Each row is where one point has got to under a steady rotation. How many ticks took it there?
The counts run from 0 to 578.
[119  96 152 148 147 119  90 124  95 146  95 112  86 103 150 181 133 121
 110 118  93  94  89 106 162 137 136 119 124 164 100 158 164 132] : 389
[132 153 166 142 127 147  74 108 109 142  97 101 131 104 148 150 148 106
 123 145 129 116 128  96 114 111 147 125  86 219 129 104 118 152] : 90
[113 168 144 109 143 153 123 125 134 151  75 137 113 135  86 207  80 132
 135  76 101 120 102 124 132 131 156 140 132 104 105 133 125 142] : 13
[101 155 153 129  83 168 142 152 162 142  87 137 125  93 105 113 107 139
 164 124 143 129 134  66 127 124 149 141 118 137 165 105 132 155] : 506
[135 162 144 126 116 168  63 166 129 138 107 108 133 138 119 145 126  92
 136  92 116 104 128 108  95 116 159 171 143 183 100 166 138 131] : 344
[122 144 144 119 149 108  93 129 129 123  74 120 101 147  84 218 100 118
 109 104 107 119 121 135 117 121 163 150 111 128  90 145 152 139] : 10
[147 131 136 110 150 126  79 148 132 120 108 108 140 136  94 144  94 124
 142  94 101 113 133  75 114 117 109 174 140 141  73 162 182 151] : 154
[ 99 169 123 129 130 109 124 171 128 159 108 147 101  84 122 115 140 104
 140 167 124 120 132  94 141 174 123 112 118 199 153 100 160 140] : 231
[138 131 139 106 111 161 100 146 160 121 112 114 152  98 125 132  94 104
 169  78 124 171 146  80 108 133 126 162  82 121 132  95 150 169] : 171
[122 128 103  68  86 108 117 173 155 132 148 130 140 124 116 132 133 133
 148 119 162 158 118  98 125 166 129 110 102 107 123  65  99 167] : 462
[119 160 157 141  99 114  77 195 136 115 112 111 138 120 110 140 167 108
 107 114 112 124 142 118  82 130 129 165 126 175  88 140 158 110] : 341
[112 200 145 133 119 125 113 144 139 136 109 162 109  97 130 123 125 106
 123 173 115 144 147  74 123 144 142 128  93 199 137 107 141 127] : 233
[106 173 134 130  93 121 109 200 148 139 124 121 152 101 113 125 192 140
 125 110 122 140 117 110  95 140 112 135 145 146  83 104 129  93] : 337
[126 116 135  96 126 136 121 137 127 116 113 135 162 141 127 153  90 162
 145  63 115 117  83  89 105 139 130 172 152  98  76 143 127 155] : 159
[124 162 139 121 118 108 133 145 144 145 109 143 107 113  99 132  61 120
 105 136 117 115 129  94 155 161 105 139 179 182  95 113 132 158] : 250
[140 124 111 102  81 145  82 149 138 108 118 108  93 101 109 139 185 147
 109 102 132 163  75  85 101 110 123 107 107 149 106 120 138 103] : 193
[131 190 123 103 153 148 109 100 103 122  98 130 134  97 133 144 117 115
 170 149 119 142 148  59 102 105  92 128  93 170 102 115 158 143] : 425
[107 100 138 107  71 129 103 143 159 115 111 130  92 144 120 153 138 169
 121 103 149  94  88  86 119 100 178 142 150 130 113 157 138 144] : 493
[104 108 136 129 102 128 152 199 146 160  94 137  99  78 110 141 102 114
 146 112 126  84 131 128 148 146 174 142 129 148 154 123 151 166] : 501
[141 134 147 114 188 142 102  81 111 138 102 108 142 135 118 163 128 148
 132 117 132 117 119  79 127 103 150 107  88 174  95 100 147 173] : 282
[113 154  92 105  93 116 117 189 144 140 123 145 145 111  91 133 187 134
 144 126 126 148 111  87 119 131 130 138 166 150  88  93  88  99] : 335
[128 110 122 129  26 142 128 155 161 121 128 127 121 138 127 133 137 103
 131  91 155 146 122  61 117 144 112 125 163 153 106 127 122 152] : 65
[142 127 163 132  90 132  79 152 170 120 104 114 140 132 117 131 112  81
 119 120 136 141 144  73 120 155 139 169 106 161 169 117 118 166] : 361
[132 137 168 130  84 156  79 169 151 142 103 114 144 119 131 128 101  74
 122 110 127 147 148  93 119 168 142 160  95 162 156 123 114 156] : 360
[102 129 148 108 127 132 164 126 132 143 112 135 167 108 132 124  98 162
 121 121 152 146 116  80 129 164 111  94 113 116 110  46 104 169] : 271
[129 153 132 138 120 134  55 177 126 147 108  97 122 138  97 136 147  94
 135  99 117 105 124  98 106 125 140 167 152 186 102 165 162 137] : 343
[100 108 177 121 120  83 129 153  96 131  90 130 135 120 141 192 112 134
 138 148 127  58 125 134 134 177 130 129 119 103 127 130 129 159] : 118
[127 188 134 131 138 150 113 148 171 149 127 153 137 124 109 144 156  95
 156 112 102 171 149  62 120 131 136 116  99 190 110 120 141 134] : 44
[103  98 156 117  90 106  94 132  83 134  94 117 118 145 146 177 121 136
 143 150 162  75 106 100 139 151 133 112 135  89 105 148 132 146] : 115
[110 115 130 107 118 112  98 160  82 121 106 129 148 133 132 128 157 143
 159 182 150 118 144  49 126 140 123 109  86 106  98 115 148 128] : 131
[110 163 160 128 122 131 137 152 117 164 105 163 108  99 134 148  60 116
  95 130  96 112 129 127 128 164 141 132 152 189  72 118 127 137] : 248
[117 133 133 118 109 158 116 188 123 124  86 129 129 136  91 171 126  89
 149 109 134 150 163 107 106 163 136 102  67 114 129 145 177 144] : 24
[146 121 128 102 122 154 111 163 143 127 108 106 151  96  99 129  97 103
 168  82 122 157 142  85 114 141 110 160  92 131 139 103 167 183] : 170
[110 163 140  98 145 114 135 150 132 151 122 151 165  86 114 133 126 178
 144 120  98 137 110  74 133 139  99 136 148 107  57 101 111 108] : 144
[113  90 126 103  83 118 121 135 122 109 105 126 123 164 110 200 145 149
 156 103 151  99 111 101 115 104 148 113 136  86  81 147 142 150] : 304
[ 99 160 157 183 119 115  98 157 108 128  81 113 110 113 115 134 143 123
  85 143 130 142 126 100  89 142 116 132 123 156  81 109 174 102] : 530
[111 116 139 111 116 114 123 135 142 133 130 142 154 129 144 164  89 150
 149  61 120 122  86 100 107 138 128 168 159  73  70 121 125 142] : 160
[119 140 156  83 133 107 139 150 129 137  82 141 144  96  98 152  93 134
 160 165 122  86 153  91 172 167 111 127 127 122 148 113 112 170] : 123
[105 156 125 100 155 136 137 124 137 122 108 169 154 171 125 166 153 156
 170  92 130 128  91  76  95 164 162 116 105 111 142 129 120 145] : 32
[102  98 171 152 117  90 105 134  93 132 114 123 126 162 149 149  83 108
 111 117 162  98 130 109 108 167 137 131 118 135  98 120 189 187] : 261
[112 102 158 125  85 137 114 149  76 111 108 130 124 159 146 127  86 133
  81 127 161 113 127  88  82 164 123 109 106 142  84 126 166 156] : 259
[113 133 121  73 132  93 108 139 171 148 146 146 116 115 133 155 168 165
 133 112 124 126  67 100 145 117 179 123 128 139  94  94  98 134] : 477
[122 132 165 116 127 166 136 113 136 156  87 147 101  82 134 179  87 139
 118 106  85 106  88  89 177 141 121 126 149 141 113 154 115 137] : 394
[120 136 145 116  64 131 114 139 141 132 113 134 114 145 105 120  68 124
  97 139 156 144 131  55 133 154 103 119 164 147  83 111 127 151] : 254
[ 98 177 130 147 139 137 139 123 134 165  77 160 121  88 116 138 117 138
 139 136 119 145 104  83 132 128 160 148 144 158 120  69  91 112] : 522
